In the data rows, the value 128 means zero.
Here is a table of points, one per row:
[117  95 141 110  64 128 138 148 133 139 135 130  99 149 103 169 132 169
 149 160 156 119  90 106  94 143 126 124 158 125 171 166 102 148  89 155
 148]
[133 165  87 155 180 107 182 126 103  92 150 104 183 138 115 171  97 102
 138  98  82 125 132 157  72 105 168  67 115 108 106 184 152 115  90  78
 132]
[100 158 102 119  76  71  96  71 175 162  94 138  81 194 108 174 139 131
  89 138 143  94 109 165 133 179 106 157  62 189 178  94 139  82 184  81
  76]
[131 102 136  99 112 155 154 154 129 166 145  99 111 107 167 124 146  98
  97 103  78 156  94 118 149 130 107 157 168 109 147 135 150 122 102 142
 119]
[140 165  97 140 104  92 146 144 121  96 162 145 113 144 119 142 130 134
  84 171 136 134 140 142 126 126 140 104 148 158 101 121 145 114 108 150
 134]
[145  90  65  88 121  93 109 162 174 167 100 158 169  84 156 111 174 118
 176 131 130 129  85 100 152 109  83 192 187  94 185 132 161 178  97 167
 142]
[171  94 131 156 167 133 179 141 138  99 104 169  89  88  89 136 172  88
 118  80 184 158  94 129 101 120 161 146 176  75 140  98  94  97 144 143
  81]
[129 114 125 168 173 140 111 157  76 149 192 113  72 143 122 142 112 154
 125 132 110 173 142 138 138 154 159 103 177 110  96 153 106 162  92  85
  99]
[ 90  90 143 132 138 153 114 140 161 146 122 147  84 149  98 150  97 171
 182 108 111 167  98  90 164  89  90 116 111 118 105  95 112 155 121 173
 116]
[ 86  86 164  83 172 135  88 113 157  65  87  95 173  97 170 117 137 122
 113 161 173 106 167 152 114 153 166 116  79 142 115  95 160 116 154 116
 174]
[123  81  92  92 125 152  86 128  82 111 163 121 108 170 174 123  83 168
 160  98 121 131 119 155 104 156 140 109  94 165 100 157 128 147 155 148
 104]
[138 101 108 137 131  83 149  91 100 118 172  92 162 148 129 129 101 130
 148 140 124 152 147 140 118 157 157 159 145 100 113 134 157 157  80 136
 141]
[ 84 160 147 151  69 179  80  93 179 179 127 177 163 182  81 167  85 133
 113  77 164  83 167  81 178 149  96 147  54 168 171 149 183  79 176  88
  97]
[ 77  83 151  67  77 168 151 181 198  54 184  82  92  75  77 155 180 184
 187  89 171 124  93 112  88  70  66 138 174  64 139 105 135 147  83 101
 180]
[144  96 149 149  72 115 137 186  90 110 187 169 171 107 113 163 147 152
 100 175  96 149 152  79 171 145 186 126 173  89  91 161 113  83  79 171
 170]
[ 56  74 181  71  99 181 154 148 193  52  83  83 128 165  98  88 163 139
 156 161 184 146 154 149  78 150  87 122 100  99 183 102 146 155  85 105
 173]
[ 93  96 110 151  97  69  92  90 113 136 120 126 141 141 110 160 139 158
 121 153 173 105  91 161  92 137 133 125 162 117  80 113 170 127 109 129
 128]
[129 101 108 185 184 158 103 165  74  94 128 191  93 107 141 124  95 102
 116 108 155  85  80 156  79 103 141  71 104  76 132 169 176 160  82  77
 122]
[142 110 126 129 128 128 124 149 129 106 122 128 118 169 164 106  97 107
  88 143 113 124 113 118 154 146 117 139 161 146 113 123 112 149 110 112
 122]
[114  84 149  91 125 162 122 102 100 111 166 122 125 161 153 133 120 158
 134  86  87 164  94 134 117 165  79 139 107  92 117 169  74 130 154  95
 141]
[118  96 140  79 108  81 128 122 129 157 125 102 130 161 112 109 123 162
 114  78 124 135 146 156 127 142 176  90  81 150 115 113 139 122 146 127
  72]
[108  95 129 113 137  77 162 149  79 119 161 127 152 180 154 134 130 149
 119 150 128  98 118 105 157 107 170 137 165 170 143 171 121 130 123 149
 112]
[149 120 116 108 142  95 123 134  99 126 150 102 105 147 167 100  99 158
 106 139 146 114 110 138 162 109 154 154 160 128  82 110 139 148 104 152
 122]
[122 104 118 117 153  94 123 130 127 136 179 130 102 125 139 129 120 149
 137 129 132 142 124 123 133 147 170 141 155 128 103 138 133 154 102 151
 107]
[ 68 157 180  88 126 179 175 182  86 108 196 181 115 152 100 125 169 178
  91 173 113 157 190 108 103 106 185  66 152  70 137 175 124 121 120  75
  83]
[162 131 179 143  74 104 137 179  86  93  90 114  78 103 154 160  90 129
 167 146 116  74 157 173 181 123 189  95  66 170 139 176  93  88 171  94
 164]
[111  83  77 144 151 118  97 168  80 122 137 148 149 181 172 156  84 149
 128 112 103 112 157 145 103 164 119 136 152 156  80 164  88 124 120 174
 118]
[131 124  57 118 172 132 125 106  85 145 160 187  89 151  72 182 136  57
 179  99 101 121 171 182  66 155 122  78  86  75  84 189  75  90 190  80
 183]
[150 113  94 164 122  62 100  98  89 157 106 102 138 152 148 150 109 167
 105 123  97 137 173 150  81 109 104 150 116 148  93 122 132 156 101  93
 154]
[ 93 120  74 150 130 164  77 182 156 132  77 131 151 157 143 153 103 150
 105 127  89 165 156 101 169 170  75 137 173 169 106 172  92  98 101 175
 170]
[185  85  84 106 111  65  95 151 118 176 152  96 194 114  74 167 169 164
  86 110 167  95 102 108  70 133  78 131 144 147 185  72 111  80  76 147
 141]
[124 172 180 180  80  93  72 145 161 100  81 161 112 191 125 165 109  84
 147 150  93 122  68  97 194 158  96 163  56 185 171  92  90 112 182  93
 108]
[ 59 103 186 167  80 159 173  72 187  53 161 119 113 160  84 125 146  88
 179 124 193 174 157  98  66  81  78 160 121  84 174 111  76 139 165  76
 158]
[106  83 132  83 170 109 179  96  96 114 135 141 121  99 101 137 161  80
 124 112 161 153  77 108  88 155 179 156 187 146 134 120 171  96 102 164
 146]
[113 131 112 116  85  75 181  95 147 119 128 154 179 112  81 158 120 178
 160 139 170  72  68 175  60  85  93  83  80  61  97 185 161  82  94 113
 107]
[152  81 162  60 105 168 134 157 116  86  83 135 123  64  83 180 147 181
 125 102 147  86  97 107  78 106 156 175 105  99 134 107 151  74 101 173
  73]
[154 177  96  83 193  68 178 156 184  96 185 138  97  75  79 121 100 139
  77 150  74 190 151  89  81  65  62 148 107 184  82 118 164 187  74 125
  68]
[143 109 142 150 128 131 137 148 142 140 149 150 127 136 171  80 116  81
  81 134  90  98 153 132 169 144 103 128 171 167 112 157 155 129 102 131
  92]
[164  94  61 118  82 128  88 169 158 113  91  91 158  64 128 164 181 160
 134 146  79 174  81 148 112 133  71 183 179  86 190  89  79 156 107 144
 145]
[143 111 156 163  93  91 129 145 160 134 111  98 104 144 138  97  96 121
  99 121 121 124 133  99 140 142 121 122 158 172 140 143 151 110 151 161
 112]
[183 147  84 102 169 173 173 175 160 173 170  87 148 177 131  90 168 170
 124 139  94  77 138  80 138  83  86 194 172  72  98  87 176 169  76 172
 130]
[120  88 124 135 117 120 119 137 110 154 145 127  95 124 102 137 119 105
 101 151 105 166 122 132 144 140 121 140 146 124  91 160  96 137 122 154
 104]
[108  81 151 136 165 110  88 130  94 147 169 151  88 116 169  82  98 124
 112 100 120 165 155 159 142 144 164 107 146 155 144 128 105 145 175 111
 104]
[102  99 128 168 154 172  88 162 161 117 181 189  95  83  91  93 101  98
 160  96  97 169 109 177 163 181  88  73 109  91  97 169 109 147 131  91
 116]
[121 123  90 197 169 157 153 164 178  64  89  99  79 171 173 139 104 122
 165 178 162 189 102 110 159 162 104 133 162 174  96  74 154 159 139 182
 152]
[168 111 102 149  69 171 100 170 186 157  90 122 108  88 105 110 148 165
  98  92  99 110 125  83 153  94  85 131 173  82 143 169 144 102 122 169
 173]
[155  96  92 110 137 117  93  82  83 168 183 100  98 168 137  87 116 112
 154  98  91 164  85 129 140 166  94  95  92 131  87 173 142 128 130 118
 120]
[116  95  74 170 119 137 107 108  99 156 126 151 135 140 189 111  88 129
 121 142 111  97 149 128  93 149 137 107 134 143 101 146 120 135 146 129
 113]
[157 103  88 113 168  77 104 139 104 129 161 119 150 102 146 121 110 145
 125 108 102  98 153 133 105 115 108 180 157 155 163 134  95 149 107 149
  98]
[110 127 118  82 130 101 147  96 117 150 127 104 144 153  98 110  85 175
 141  90 137 127 112 144 107  99 122 160 122  96  90 119 135 123  89 167
  82]
[142 104  86 109 102  97  98 161 112  79 168  70 124  93 125 155 112  81
 126 162 158  85  76 167 123  77 116 160 193  88 173  66 143 168  81 125
 135]
[121  95  95 144 125 102 126 130 132 114 122 124 117 142 132  98 133 144
  74 163 109 100 167  96 136 149 114 134 166 164 102 135 158 130  98 143
 103]
[136 110 110 144 146  95 117 113  96 120 176 141 144 134 134 111 146 164
 102 177 116 140 178 115 108 132 179 144 164 124  97 173 143 130  95 164
 127]
[169 128  93  85 124  89 105 104  99 164 124 150 132 138 172 131  80 137
 129 116 159 108 100  93 104 126 156 170 173 176 105 117 158 166 144 174
  99]
[157 173 104  91 185  68 162 160 163  80 180 148 101 103  90  97  87 121
  81 146  75 185 127  87 108  87  70 125  94 187 100 120 106 189  96 109
  66]
[129  89  91 142 162  79  92  92 103 155 156 119 132 158 116 134  90 147
 110 132 101 153 172 135  83 133 137 139 123 132 104 115 104 141 117 108
 134]
[ 99 126  93 156  80 101 138 133 155 115  98 131  94 175 111 179 173 138
  96 179 145 162 141 144  93 137 133  81 149 127 126 112 159 124 127 153
  86]
These points spread out most along one direction. Take the direction at right angles to it along which they spread out most. Go by this last direction. Where along it does each point below lie, from 0 to 99? The average is 50, and the first point in the table lies past the average. One standard deviation of the points above along it is 16.
[184 106 168  70  85 196 185  90 164  92 129  98 164  98 139 186 150 196
 147 159  86  75 100  67  61  80 180 162 153  77 150  62  99  74 131 126
  74] 56
[ 80 102 172  76 153 133 135 139 186  55  75  87 176  79 169 122 168 148
  84 150 140 166 186 168  73 144 174 161 128 176  95  77 149 116 162  92
 122] 59
[159 122  94 157  94 147 108 158 138 160  99 180  98  81 162 144 153 144
 101 112 116  87 140 103 131 138 107 117 126  87 131 145 110 105 107 161
 158] 51
[164 117  77 106  98 111 102 102  93 125 137 150 129 162 170 122  80 137
 146  99 105  87 125 125 108 110 138 150 166 163  91  98 141 148 113 113
 141] 38
[177  97 154  68 150  90  81  96 125 123 176 174 114  97 111  79  80 132
  78  67  91 163  83 124  96 179 113  92  93  76 112 176  86 149 152  92
 119] 53
[121 101  74 195 192 121 117 153  65  70 156 186 138 166 200 159 122  97
 140 166 184  87  67 118  54  84 174  67  96  64 114 155 120 176  96  78
 125] 52
[184 144  61  79  99  85  94  66 107 116  76 119 171 108 184 155  83 175
 152 154 100 141  70 158  76 183 147 165 196 189 190  71  91 181 160  92
 101] 41
[114 126  97 135  97  77 137 131 104 118 138 160 130 156 161  95 112 127
  75 144 122  96  84 127 145 148 138 126 149 156 134  87 137 123  90 116
 143] 43
[151 130  95 161 121 131  78 114  76 102 181 163 185 162 147 130 150  99
  78 169 116 108  66  91 159 150 177  94 161  95 103 104 159 137 115 106
 167] 42
[167 113  88 135 139  85  71  98  99 173 166 103 175 148 151 174 135 120
 147 135 172  87 142 110  83 140 131 168 160 115 164  88 160 142  81 149
 134] 37
